One vector is turned by the same rotation once a step. Each row is the vector after some number of steps, and that number follows the row.
The counts run from 0 to 603.
[173 125 118 120 106 107 141 161 134 124 141 164 134 103 122 125 123 133
 109 122  92 156 109 124 103  79 118  78 106  55 100 158 149 130 154 135
 184 181 141 155  91 101 179 105 145 153 165 160 112 120 120 137 141  96
 125 117  97 127 113 102 122 125 104]
297
[127  58 133 127 133 102 160 158 131  99  97 129 118 123 147 163  93 103
 149  80 109 149 165 139  97 109 124  86 137 116  92 146 155 145 120 116
 149 139 117 106 112 117 177 101 113 174 150 111 118 130 107 118 151 103
 130  91 140 141 199  63 125 150 121]
462
[108 106 114 156 116  85 126 168 144 120 123 157 162 125 132 116  96  69
 145 126  98 142 117 134 140  93  82  88 101  85 132 158 175 135 118  93
 165 180 149 129  96  77 142 107 126 113 135 154 165 111 119  86 168 132
 128 108 111  98 115  88 106 153 115]
255
[ 88  82 147 138 138 112 125 167 175 106 117 128 125 167 121  99 110  93
 148 100 106 132 133  97 121 102 137  91 127 127  67 135 157 161 108  95
 131 136 149 125 102 110 136  96 143 170 145 126 115 111  92 142 134 124
 171  92  97  95 158  56 103 120 110]
437
[151  67 109 124 127 106 136 170 171 127 137 162 152 132 118 126  93 122
 146  99  98 173 106 136 106 102  84  68 109  91 121 162 163 148 119 106
 156 156 161  90 115 106 163 116 121 126 164 144 160 101 134 100 149 125
 130 108 109  93 121  82 128 155 106]
458
[165 111 125 134  81 118 159 149 151 107 115 165 145 106 174 135 123  62
 119 113 106 154 113 111 132 100  89 108 111 102 129 159 172  97 154  83
 166 154 140 142 116 110 154  97 126 118 175 148 135 111  89 104 159 108
 135 121 123 114 114  80  90 119 117]
484
[145  86 142 125 124 154 144 150 173 111 107 118 134 142 129  92 102  79
 134 102 103 150 115 100 110  98 133 100 141 113 110 135 144 132 137  75
 151 157 139 134 115 140 137  97 143 176 152 126 115 116  87 127 104 125
 153  95  89  86 139  47  79 127 110]
315
[122  87 158 161 150  81 137 144 116 125 114 119 142 143  98 106 102 119
 160 109  86 135 122 135 124  75 104  97 126 100 110 137 152 182 132 101
 155 161 146 116  76  95 163  93 131 156 156 142 139 134 112 101 106 124
 126  95  99 114 156  79 107 173 110]
131
[ 91 126 142 166 105  99 107 209 162 119 121 159 130 153 141 126 124 141
 138 116  83 142 115 102 103 114 119  93  98  87  67 128 142 153 126 123
 149 142 146 153  68  90 138 109 161 154 163 151 113 112 113 142 144 111
 158 111 100 120 154  66 116 133 119]
225
[ 81 117 135 168 111  78 118 187 156 126 120 147 142 160 136 138  85 142
 149 114  92 143 132 124 120 107 106  73 118 102 113 141 169 128 112 102
 163 159 119 127  84  85 141  87 151 163 146 149 150 137 129 102 175 111
 139 118 137 119 141  86 124 151 107]
240
[113 133 118 179  96  80 126 170 132 120 144 146 157 120 140 136 120 104
 118 141  83 119 131 108 153  92  87 119 113  77 110 144 192 122 139 127
 186 144 147 147 106 103 141 103 162 129 165 147 138 130  98 138 149  70
 139 110 131 101 131  92 121 100 112]
602
[132  88 140 130  85 114 135 190 147 108 100 152 114 129 184 140 125 114
 120 121 107 160 135 130  93 103 107  95  96  82 116 143 131 127 142  93
 143 146 111 149  84 113 147 118 129 156 186 139  91 128 105  97 152 131
 126 118 123 166 165  75  93 166 122]
571
[166  98 120 125 128  78 160 145 144 121 155 154 128 135 147 160  99 103
 132  99 103 142 143 120 117 107 110  92 131 116  80 143 192 133 121 137
 175 109 149 120 129 120 171  98 132 138 175 118 145 101 102 147 148  73
 131 104 124  95 152  79 138  90 115]
391
[162  82 146 142 128 127 169 130 144 104 110 132 139 134 120 133 120 111
 140  81  83 146 103 136 105  90 119  92 130 112 104 143 159 150 170  87
 149 157 130 125 109 137 175  94 117 177 160 149 115 131 103 132  93 104
 135  89 117 128 160  72  98 147  91]
528
[146  44 120 123 120  98 133 176 133 133 102 147 142 128 150 139  80  91
 145 127 115 162 135 117 102 123  96  83 135 122 133 136 170 147 134  76
 158 123 137  94 121 130 130 140 120 161 171 110 141 125 101 103 133 131
 133 113 120  93 145  54 101 165 118]
61
[148  64 140 111 137 107 162 169 180  78  92 132 113 164 163 134 115  98
 139  94 134 175 127 116 102 129 121 110 126 107  96 159 159 142 137  85
 129 128 150 104 122 135 172  97  98 136 166 131 104 110  83 135 136 130
 128 108 100 119 161  38 117 139 106]
447
[162  70 118 119 115  92 158 155 147 103 107 143 110 127 156 117 128 117
 119 126 130 156 111 104 108  94 104 110 134 131 102 177 181 123 122 130
 163 134 133 107  87 116 189 114  79 115 156 144 126 142 107 156 135 110
 109 113  95 118 132  70 102 146 116]
563
[155  69 104 137  96  99 167 167 160 110 138 166 146 132 158 155 100 107
 143  94  98 176 104 135 121 126  78  71 117 119 117 154 196 133 151 100
 160 130 156 104 115 128 176 128 117 117 175 155 149 111 124 116 160 100
 135 111 133 109 132  87 119 152 106]
565
[120  68 121 122  98 122 136 186 156 100  96 140 139 126 172 110 101  69
 159 116 123 171 110 110 112 142 100  95 144 104 115 129 156 144 140  74
 142 132 157 109 111 115 155 138 125 149 165 117 121 111  92 123 140 143
 142 100 102 107 140  56  84 162 121]
555
[119  75 139 131 128 115 144 175 124 101  90 117 114 131 131 134  97 123
 131 116  99 135 144 118  99  79 154 121 128  89 102 164 142 132 135 110
 175 163  95 149 116 125 145  89 137 203 160 116  89 167  85 149 113 116
 126  99 114 137 172  65 104 138 100]
410
[142 141 125 138 112 137 154 171 169 100  97 137 137  98 158 130  81  92
 132  88 106 150 127 125 102 118 129 107 144  90 104 156 157  93 147 113
 167 189 111 143 130 115 160  94 155 179 140 150 142 127 103 158 173 107
 136 112 130 111 139  70 120 107 113]
418
[120 109 131 132 113 142 161 168 157  91 122 143 138  97 172 141 119  60
 124  94 110 170 135 124 118 113  95  82 104  90  86 133 155 113 147  91
 130 164 139 128 123  99 162 102 134 149 136 147 118  71  97 106 181 104
 165 100 112 129 167  88 124 121 112]
260
[117  81 142 136  95  93 129 178 124 109 120 152 116 141 156 134 148 129
 128 128  99 144 117 133 109  67  99  84  87  78 111 149 144 139 146 104
 152 145 133 149  73 103 170 116 116 145 183 158  79 143  99 103 135  96
 112 110 112 159 161  88 110 167 109]
572
[114  62 133 132 137 126 138 145 134 121  97  95 134 110 128 128  91  70
 157 105 128 138 107 113 107  92 107  88 170 124 134 151 187 145 144  92
 151 179 128  97 122 132 154 110 112 184 131 130 131 143  83 125 123 110
 141  96 102 100 147  68 106 161 102]
141
[129 102  97 121 105 111 128 193 146 122  91 143 115 105 152 149  94 113
 113 125 126 148 135 119  96  80 111  88 119 103 122 181 181  85 112 147
 189 173  88 125 107 112 162 103 128 160 154 146 119 161 101 131 178  95
 115 112 128 129 141  95 139 120 112]
577
[114 135 118 170  83  96 131 194 175 126 135 162 139 147 149 143 126 138
 148 122  82 152 124 103 136 103 102 102 126 106  85 152 187 105 138 144
 178 141 137 151  98  99 157 109 162 147 158 142 135 125 117 165 156  77
 148 105 134 111 139  86 117 100 115]
108
[133 100 137 136 120 105 133 170 155  97  79 122  94 158 131 108 126 141
 140 123 118 147 109 116  96  78 135 127 128 103 102 169 151 132 132 130
 168 170 127 137  78 106 176  82 127 162 171 135 101 166 104 156 123 117
  95  98  95 128 142  62 102 139 105]
120
[126 137 128 181 111  85 119 174 127 132 113 143 150 131 111 121  99 133
 135 137  79 127  91 123 125  82 112 100 112  67 128 148 164 141 147 127
 193 183 141 156  82  94 146  95 157 150 168 154 129 142 110 117 126 108
 116 113 116 119 117  92 109 135 101]
414
[161 102 140 124 121  77 122 155 128 118  91 135  98 130 150 129  81 101
 166 111 112 126 160 113  98  82 139 117 134 123 101 156 164 118 115 136
 178 149  90 124  81  97 154  79 149 165 165 116 133 155 113 135 150 102
  92 109 133 105 129  67 120 107 126]
294
[125 121 122 156 107  98 121 176 125 128 104 132 143 125 124  95  92  97
 122 158  88 117  96 103 146  89 118 108 124  73 124 160 159 127 136 114
 196 177 120 161  93  88 129  94 146 151 153 141 120 153  97 138 127 133
 122 122  99 113 106  75  80 141 121]
307
[165 110 124 128 120  98 124 175 163 136 141 179 125 139 120 108  95 121
 136 122  85 155 115 109 111 108 119  88 111  97  72 146 148 138 108 137
 175 142 160 144  89  97 142  97 150 136 168 126 148 101 124 141 145 127
 131 119  98  75 110  60 120 118 116]
509
[ 99 102 124 155  90 104 143 171 154  95  95 138 121 145 154 100 150 120
 143 141 110 146  96 100 140  79 104 135 134 111 117 156 182 126 138 121
 158 154 149 131  77 110 166 105 104 131 157 159 109 156 109 164 109 107
 131  90 108 125 147  72  78 147 115]
440
[120  81 127 150 112  83  94 187 123 133 124 147 157 125 130 142  97 124
 144 140  76 146 121 125 113  89 102 101  95  70 133 118 146 142 137 119
 178 144 140 152  83 100 121 123 166 163 197 127 132 121 107 105 130 118
 121 109 130 109 142  83 113 142 129]
291
[163  75 122 127 131  89 167 156 155 108 136 159 129 144 114 121 120 119
 136  92 102 164 103 130 103  80  92  80 103 109  97 158 168 156 126 123
 152 147 162 104  83 100 186  88 116 109 162 156 141 113 134 110 146 104
 105 101  95 104 140  98 131 141 102]
457
[104 129 128 158 122  99 132 180 188 119 108 148 139 167 124 108  84 112
 136 124  91 141 130 100 153 100 127 122 115 104  89 168 172 117  98 128
 166 146 134 137 108  93 121  81 166 147 142 140 144 118 115 144 161 120
 160 107 128  83 126  63  95  97 112]
321
[110  58 107 124 127  96 147 167 119 107  97 114 117 103 143 166  91 108
 145 102 129 156 145 121  99  95 118  98 146 116 115 159 166 127 137 121
 165 164 109  94 122 135 170 120 116 173 146 116 102 153  96 136 140 108
 121  91 118 137 183  81 133 154 109]
461
[151 105 134 132 135 114 156 138 136 107  96 110 120 123 129 148  82 109
 153  78 112 152 125 122 104 109 124  78 182 133 101 147 185 139 148 112
 167 162 115 111 114 144 174 100 131 198 147 134 145 141 107 148 133  92
 141 103 122 117 154  71 118 127  98]
19
